Each named turn below is shown by a few rows before and after it. Which turns, in which order, take the first row of each later pair to the second? The first pair is answered.
turn Z:
[-18  18 -36   9  -6 -41   2 -36  18 -41] -> [-13  18 -41  17  -6 -51   6 -33  10 -30]
[  9  -6  45  -9 -53 -27   6  -9 -17 -15] -> [  6  -8  47 -13 -51 -23   4 -11 -15 -19]
[ 21   5  -4  -1 -24   6   8  16  11 -14] -> [ 14   7   1  -8 -19   8   6  12  17 -23]
turn N:
[-11  14  56 -22  19  47   3 -23 -25  19] -> [ 23   8  38 -18  19  43  40  17 -34  25]
[-33  -9  35 -26   2 -20  -2 -32 -14 -25] -> [ 13 -15  16 -25   0 -25  45  18 -24 -22]
[-22  45  40 -13  14 -29   0 -17 -35  18] -> [  0  40  44 -23   7 -29  24   6 -39  13]
turn W:
[-10  -9   7 -17  12  29 -19  11   1   4] -> [-17  -4  -5  -9  21  23 -22   6  -1  13]
[ 16  -4  18   3 -13  -7  -5  -1   0 -13] -> [ 16  -5   7  -3  -2   6   2  10  12 -21]
[ 13  -2  33 -14 -21   4  14   6  -1 -18] -> [  9   0   6 -19   3  20  21  19  17 -21]
turn U:
[ -7   6  -8 -13  -2  -5 -28  -3  -6  24] -> [ -7   6   2 -14  -8 -22 -18  -4 -12  17]
[-21  20 -10  -4  23   4  12 -10  24 -17] -> [-22  14   6 -14  20  20  -5 -18  22  -9]
[  9 -18  35   2 -30  42 -25   8  10   1] -> [ 11  -9  41   7 -48 -17  12   6  -5 -21]

Between the rows of a pair lie two turns.
[  7   2  -4 -11  26  53 -37  -9 -10  50] -> [ 11   3  48 -36 -19 -28  17 -23 -41  -4]
N U
[ 18  -9  26  -3  -3   8 -14 -13   4  19] -> [ 20   1   5  13  -3 -31  10  -4  -4  14]
U N
[  7 -27  -7   5  -8  20 -32  -9  15  -7] -> [  2 -25   7 -19  -2  22 -18  -8  17 -24]
N Z
[-34  10  34 -60  26  -8   0 -34 -32   4] -> [-25  15   4 -51  30 -41  44  -9 -22 -21]
W U
[-34  10 -19   4   8 -32   8 -37 -17   2] -> [-38  -3  10 -27   3  -5   1 -41  -5 -20]
U N
[ 10  -8   9 -33  44  32  26  37  20 -25] -> [-17  20 -34  28  62 -15  -8   7  -4  29]
N W
[ 40 -20 -16 -16  13  24  10  42 -23  16] -> [ 22  -3 -33   7  25  -6  -1  22 -40  39]
W W
[-32   8 -14 -39  38   7  15 -30  23 -26] -> [-33  15 -20 -31  54  11   4 -33   6   7]
Z U
[-34  11  -3 -25  19   4  -7 -14  20 -32] -> [-21  15 -22 -23  31  -7  18   5  12 -25]
N W
[  4   6  -4  20   6  50 -41  -9   7  32] -> [  6   9  42  13 -34 -10 -20 -33 -30  16]
W U
[ 27 -16 -16  17  -9  10  -2  23   9  -7] -> [ 16 -15 -24  17   2  16 -10  19  20 -11]
W Z
[ -6  16 -17   9  19 -11  15  -3 -25  11] -> [-14   8  21  -6  -4  -9  -1 -24 -28  -2]
N W
[-40  18 -25  21  35 -15 -47 -26   8   1] -> [ -9 -12  49  -1 -33 -16 -46 -31 -11 -18]
W W
[ 10  -8  -7 -16  -2 -18  32  12 -16  -4] -> [-17  -3 -30  -1  23  10 -10  -3   8  14]
U N
[ -8  13   9  -5  25 -38  30  -9 -16 -10] -> [-11  15   0  19  20 -41  12 -17 -19  10]
Z N
[ 16 -12  14 -13  -5   9   4  12   2  -8] -> [  2  -1 -15  -1  20  12  -6  11  13   1]
W N
[-25  10  23 -36  25  -6 -17 -49 -13  29] -> [  4  -4  45 -35  -5  -9  -7 -37 -29  30]
Z W
[-25   4  -8  14  -6 -28  -6 -23  18 -28] -> [-27  -2  -3   8   1  10 -31 -27  24 -13]
U U
[  9   2 -21  30  -2   2 -11   0  -6  32] -> [ 10   1   5  22 -18 -18  -8 -14 -21  24]
U U
[ -3   8 -27 -10  46  -2  19  12 -20  15] -> [ 12   6 -17  12  19 -22  11   6 -41  33]
Z W
[ 19  10 -27  40  -6 -46  20  14 -19  19] -> [ 30  -2 -39  44  -4  -7   8  33   4  23]
W U
[-25  -5 -11 -10  27  19 -16 -13  18   0] -> [-22   7 -19  -2  33  -2  -6 -12  -4  20]
Z Z
[ -1 -15 -19  12  -2  28 -32  16  18  20] -> [-17  -8 -21  13   7  19 -38   0  15  21]
Z W
[ 12   2  11   2 -22  18 -28  10   7  14] -> [ 21  -3  13 -10 -19  23 -10  20  12   3]
Z N
[ -6  -4  29  -7  -2  32 -22  -1  13  -9] -> [  6  -5  23 -18   7  29   7  20  11 -16]
N Z
[-15   8  -1  22  -3 -18 -21 -19  13   4] -> [ 23  -3  14  -2 -18 -18  23  14   5 -11]
N N
[-41  33 -26  11  34 -30  -1 -18  -5   4] -> [-44  27 -15 -13  33 -26  16 -15   9 -28]
N U
[ -6 -12  23  -8 -14  -4 -23   5 -11  38] -> [  4 -18  30 -14 -20   2 -14  16  -5  28]
N Z
[  7  12   5  -8  16   5   1   2 -31  40] -> [ 17   6  23 -16  -2  -3  12   4 -36  27]
U W
[-10  -4 -20   7  19   8   2  14  22 -29] -> [-19  -2  -3  12  19  17 -30 -10   7  -1]
W U
[ -5  -4   4  17  -6 -14  24   4  -4 -71] -> [-21   8 -39  46  29   0  -2   1   3 -38]
U W
[ 21 -23   4  14  16  25  19  32  -8  16] -> [  9 -10  -7  32  24   1  11  18 -21  34]
W W
[-12   9  12  12   8  -3 -20 -21 -27  31] -> [ 10 -12  37 -17 -14  31  -7   1 -11   3]
W W
[-14   6   2  27 -13 -17 -17 -15  16 -13] -> [ -2   3 -10  21  -8 -13   8   8  25 -31]
N U
[  8   6 -19 -23  20  -4  36  24 -14   2] -> [-10   5 -21 -16  33  29  -8   6  -5  24]
U N
[-26   6  46 -45 -12 -10  11 -33 -45 -34] -> [ -6  22 -35   2   9 -50  54  11 -34 -29]
U Z
[ -9   6 -23  23  -5 -14  -6 -10  19 -18] -> [  5  -5   1  -1 -18 -11  15   1  15 -34]
N N
[-26   6  -4  -8  24  -3   0  -8   9 -25] -> [-15   1  -3 -17  22   9   9   7  13 -28]
N U
[ 12 -19   5   5  -7  39 -21  -4  39 -30] -> [-13   4 -29  34  21   9 -31 -21  28  -3]
W W
[ -5   2 -15  14   6 -17 -20  -6 -21  20] -> [ 14 -12   3  13 -19  -6 -22   3 -20  16]
Z W
[ 16 -10  40   1 -15  20 -25 -11  -8 -14] -> [  9   5  22   5  -7 -32  17  -6 -13 -41]
Z U
[ 20 -11 -25   3 -19   1  29  26  42 -38] -> [ -1   2 -48  15   6  -3  13  11  49 -29]
Z N
[-12   5 -23  38  -3   9 -32   5  26   3] -> [-12   4  21  25 -34 -29 -19 -18  -2 -10]
U U
[ -8  -2 -56  22  31  38 -16  18  56  -2] -> [ -8  -8  58 -14 -45 -37   3 -36 -11 -29]
U U
[-20  11 -48  -7  12   1  -5   4  32  -7] -> [-33   7   8 -25 -20 -23 -14 -31   7 -20]
W N
[ 11   5 -39  51 -13 -10 -23   7  -8  36] -> [ 24  -1 -15  50 -39 -16 -18   7 -16  28]
W U
[ 26   3   3  -6 -18 -14  21  22 -29  27] -> [ 32  -8   6 -17 -24  11  21  31  -9   9]
W Z
[ -4  -6  19  25 -16  -2  -7 -11  15 -21] -> [ -5  -3   4  22   0  12  -2   0  29 -27]
W W
[-10   1 -33   9   9   2   8  12  34 -22] -> [-20  -2 -15   5  12  26 -30 -10  25   4]
U W
[-25  25 -29  25   9 -53  28  -9  15 -42] -> [ -4   6  15  12 -36 -55  27 -14   2 -52]
W W
[ 14   2  19 -16  15 -24  31  24 -31  -6] -> [-21  14 -21  11  49  -2 -17   4  -3  13]
U N
[-44  11  30 -38  11 -16  -9 -36 -11 -17] -> [-24   5  46 -40  -8 -23   3 -27 -31 -10]
Z W
[-26   4  -8 -21  29  38 -15   8  39 -18] -> [-32   6  19 -38  22  28 -17  -8  24 -22]
U W
[ 40 -18  39 -19 -48 -19   1  21   8 -44] -> [ 14   9 -56  43   3 -30 -18  27  35 -17]
U N
[ 29  -5  15 -32  24  -4  57  18 -14 -20] -> [-10  18 -38   8  64 -11  18  -3  -1  10]
W N
[ 22  -1 -10  36 -40 -53  16  12  -2   3] -> [ 14   1 -26  54 -30 -37  -8  10  14  12]
W N
[ 25  -7 -28  15   5  27  12  36  34 -17] -> [-16  -6   9  -1  -1  32 -27 -13  40 -32]
N N
[-26  -2  22  10 -15  14 -45 -44   7  -9] -> [ 46 -11 -20  18 -14   4  32  39  -6   1]
N N
[  3 -19  12  17  -7   4 -15   0   3  18] -> [  2 -19  25   4  -7   9 -15  -1   8   5]
N Z
[  3  41  12  14  21  -6  -5 -11 -11  -5] -> [ 21  33  25   8   4  -9  10   0 -16 -10]
W N
[-35  10  -9   2  26  -4  23  -8   0 -20] -> [-26  13  -7   3  23 -19  36  -4 -15 -12]
N Z
[-44  16 -22   2  52   0 -39 -44 -19  33] -> [-23  12   1  13  20 -30 -34 -44 -52  48]
U Z
[ 35 -10  -8  26  -3 -16 -23   8 -20  44] -> [ 47 -16   2  17 -21 -26  -2  15 -21  26]
W U
[ -2   0  22  -3 -19 -21 -12 -21 -10 -11] -> [ 20   0 -24   8   2 -12  17  22   7  -6]
N U
[-15  16  -1 -41  34 -17  40  -5  -4 -27] -> [-14  12 -21 -27  57  35   6   4   5  10]
N U
[  5  13 -12  25 -54 -14 -55 -23  34 -11] -> [ 16   8  -7  14 -66 -22 -34 -14  38 -32]
W U
[  4  16   1   3  -7  15 -31  -3  10   3] -> [ 13  13  15  -9 -21 -13  -1   5   2 -18]
N U
[-14 -10  -3  -1  -3  13  -3   2  30 -25] -> [-30   4 -10   0  15  -7  -1 -11  19 -15]
Z W
[ 21 -19   6 -14   9  11  19  32 -38  40] -> [ -7 -11  17   0   6  -5 -13  -2 -49  55]
N U
[ 55 -11 -14  -6 -28   5  14  50  31  -2] -> [ 37 -17  14 -31 -31  27  -2  33  42 -20]
Z U
[ 17 -13  10  24 -17 -24  14   4 -12  19] -> [ 19 -13  -5  33 -11 -15  13  13  -2  21]
U W
[-11  19 -16  13  13 -43 -12  -5 -41  65] -> [ 15   0  23   2 -27 -40  -6   4 -50  55]
W N
[ 23 -19  -1 -23  -5   8  20  28 -13   7] -> [  4 -14   2  -3  -1  19 -22   0 -19  36]
N U
